In the rows, zero is written as 128.
Each named move below is a turn or a mirror, shown by a few rows before and after it. Which moves, in which order, take the first row of each later pair to the second? The first pair is answered.
j_561 (before => after):
[141 144 109  94 140 109 106 113 133 155] => [156 159 103 127 147 109 120 114 124 136]
[ 95 141 107  66 125 115 149  97 144 169] => [142 180  90 146 146 120 183  93 121 131]
[ 95  66 175 100 104 153  99 145 112 168] => [159 119 156 218 137 160 148 144  86 116]
[139  88 168 119 170 134  75 138 128 135] => [164 104 159 161 186 138  95 135 119 113]
j_146 (before => after):
[124 103 113  93 131 150  97 114 147 117] => [146 110 116  97 141 148  92 110 145 117]
[130 128 133 146 125 127 118  78 112 141] => [102 116 130 150 114 128 119  93 113 136]
[124 100 125 198 145 144 149 149  81 132] => [ 83 127  79 127 118 122 191 142 110 139]
j_412 (before => after):
[153 140 154  73 148 119  91 102 149 168] => [ 51 128 116  86  91 134 147 132 146 123]
[129  76 166 120 140 149  79 138 124 147] => [129 127 118  55 126 115 127 108 154 160]
[127 112 142 166 118 157 124 155 117 112] => [179 158 130 120 142 133 122 119 134 141]
[124 147 121 140 105 136 160 147 108 125] => [159 139 145 151 119 142 130 140  97 138]

(2 to 3 moves a pair)
[145 143 143  67 137 130  94 112 137 180] => [155 137 146 196 147 158 122 141 108 117]
j_561, j_412, j_412
[172 125 157  78 159 114  90 118 130 166] => [155 142 128  55 143  98 119 111 136 159]
j_412, j_412, j_412
[151  83 187 161 165 119  60 143 135 100] => [126 166  92 167 144  99 169 129 144  53]
j_146, j_561, j_146
[143 109 161  67 135 123  79 121 139 187] => [ 99  68 173 111 120 147  71 153 123 159]
j_412, j_412
[102 142 106 160 110 134 152 145 133  90] => [137 104 160 131 130 135  78 135 132 143]
j_561, j_412
[142 122 147  78 124 123 102 113 143 154] => [ 91  81 158 126 102 140 105 142 121 131]
j_146, j_412, j_412
[ 76  59 159 138 117 151 100 157 116 135] => [ 56 113 101  83  99 121 154 138 144 135]
j_412, j_412
[ 89  86 136 113 109 154  90 125 127 161] => [130 149  91 191 129 146 159 116 111 111]
j_412, j_412, j_561
[ 69 113 101  66  93 127 133 138 149 132] => [138 132 123  48 127 113  97 112 154 164]
j_412, j_412
[182 151 149 180 153 131  93 119 110 123] => [103 166  94  72 105 103 132 115 146 137]
j_412, j_561
[149 103 146 104 149 118  90 104 135 180] => [114 157  80 142 125 110 187 109 137 124]
j_561, j_412
[148 173  83 103 125 111 203 110 147 101] => [103  92 142  34 109 117 119 123 157 156]
j_146, j_561, j_412
[145 150 117 165 126 131 151 133 126 105] => [113 101 148 108 113 133  99 145 141 145]
j_561, j_412
[134 119 114  72 135 127 144 116 127 143] => [118  81 138 139 137 153 132 145 105 116]
j_146, j_412, j_412
[149 166  91 177 144 111 182 144 105  85] => [198 158 130 183 167 118 138 137  98 103]
j_146, j_412
[117 100 130 100 105 154 136 161 147 121] => [136 117 118  78 113 135 139 144 152 135]
j_412, j_412
[157 138 122 181 134 154 178 133 102  98] => [169 123 140  62 142 127 124 103 135 168]
j_561, j_146
[ 67 103 114 175 118 151 159 153 123  94] => [105 168  73  99 128 115 188 111 153 122]
j_412, j_412
[209 120 169 172 169 143  95 119 109 122] => [121 168  84  54 114 105 172 106 158 134]
j_412, j_561
[184 177 117 116 155 115 135  94 137 143] => [178 123 165 185 157 147 101 126 108 128]
j_412, j_412
[144 110 164 190 127 137 110 173  88 141] => [ 91 139 115  62  95 107 135 152 132 173]
j_561, j_146
[110  69 196  91 134 135  66 134 132 170] => [127 159 111  35 125  94 145  92 161 172]
j_561, j_412, j_561
[ 81 135 105  82 106 115 139 104 130 116] => [132 122 143 182 129 144 118 120  97  91]
j_561, j_412
[ 86 102 136 167 128 156 145 128 108 145] => [117 101 153 167 138 153 126 126 104 157]
j_412, j_412, j_412
[132 104 177  95 142 135  80 122 122 169] => [106 164 108  68 120 111 152 111 142 156]
j_561, j_412, j_561
[ 58 117 105 131  77 142 138 165 130 101] => [ 74  90 142 163  87 156 108 174 116 103]
j_412, j_412, j_412
[153 174  93 114 144  98 175  98 138 116] => [101  67 170 103 129 130  81 132 125 149]
j_146, j_561
[157 119 169 168 134 139 107 137 114 127] => [177 141 160 141 139 128 115 123 125 142]
j_412, j_412, j_412
[126 143 123  50 130  91 111  98 130 160] => [144  98 177 108 146 115  64 116 106 161]
j_412, j_412
[187  84 179 136 176 137  37 129 135 144] => [ 65  52 141 168 114 162  96 175 124  83]
j_412, j_412
[ 77  76 165 112 110 143  59 136 131 143] => [ 44  85 140 112  93 138  89 144 136 128]
j_146, j_412
[167 166 114 162 151 123 164 120 128 121] => [159 118 159 108 150 126  93 119 130 167]
j_561, j_146
[137 103 167  55 131 117  76 117 152 180] => [162 118 160 222 149 149 123 146 104  98]
j_412, j_412, j_561
[113 169  88 150 119 134 173 130 139 104] => [102  90 156 112 123 150  82 146 138 155]
j_412, j_561
[168 114 146 139 162 127 102 129 115 160] => [158 160  98 130 151 113 158 116 125 141]
j_146, j_146, j_561
[199 100 144 145 134 134  74 167 135 155] => [129  97 111 190  98 149 128 190 126 103]
j_412, j_561, j_412
[146 104 155  83 142 140  94 115 131 147] => [106  84 160 112 125 154 101 141 123 128]
j_412, j_412
[171 161 101 139 154 120 156 105 134 127] => [165 151 116  97 151 117 132 101 147 152]
j_412, j_561, j_146
[108 127  98 121 101 115 175 162 153 102] => [186 127 138 170 146 125 138 154 137 104]
j_146, j_412, j_412
[ 75  83 165 127 142 140 102 144 117 134] => [ 55 111 122  91 125 124 146 139 133 131]
j_412, j_412
[ 94  99 142  98 114 128 112 143 140 129] => [174 165 124 128 147 116 134 116 141 119]
j_146, j_561
[ 69 128 152 135 110 148 114 166 124 110] => [ 80 172 119  86 110 125 143 138 147 121]
j_412, j_412
[158 137 133 200 146 141 131  96 118 110] => [122 134 109 193 126 139 159 107 120  92]
j_412, j_412
[131 106 164  88 131 129  97 115 129 180] => [126 144 118 184 126 139 173 131 111 106]
j_412, j_561, j_146
[147 161 102 145 123 127 151 116 135 126] => [108 147 100 110 102 125 153 126 145 135]
j_561, j_146, j_412
[157 177  84 172 137 120 191 125 124  99] => [ 87 142  86 174 105 134 185 152 123  85]
j_412, j_146
[193 139 150 153 143 129 111 116 123 138] => [180 148 135 185 136 134 139 125 118 113]
j_412, j_146
[152 181  92 137 135 124 165 114 141 109] => [105 156  90 149 111 134 173 138 138  93]
j_412, j_146
[107  82 161 140 122 133  81 133 123 148] => [ 66  98 120 120  98 119 127 133 142 133]
j_412, j_412
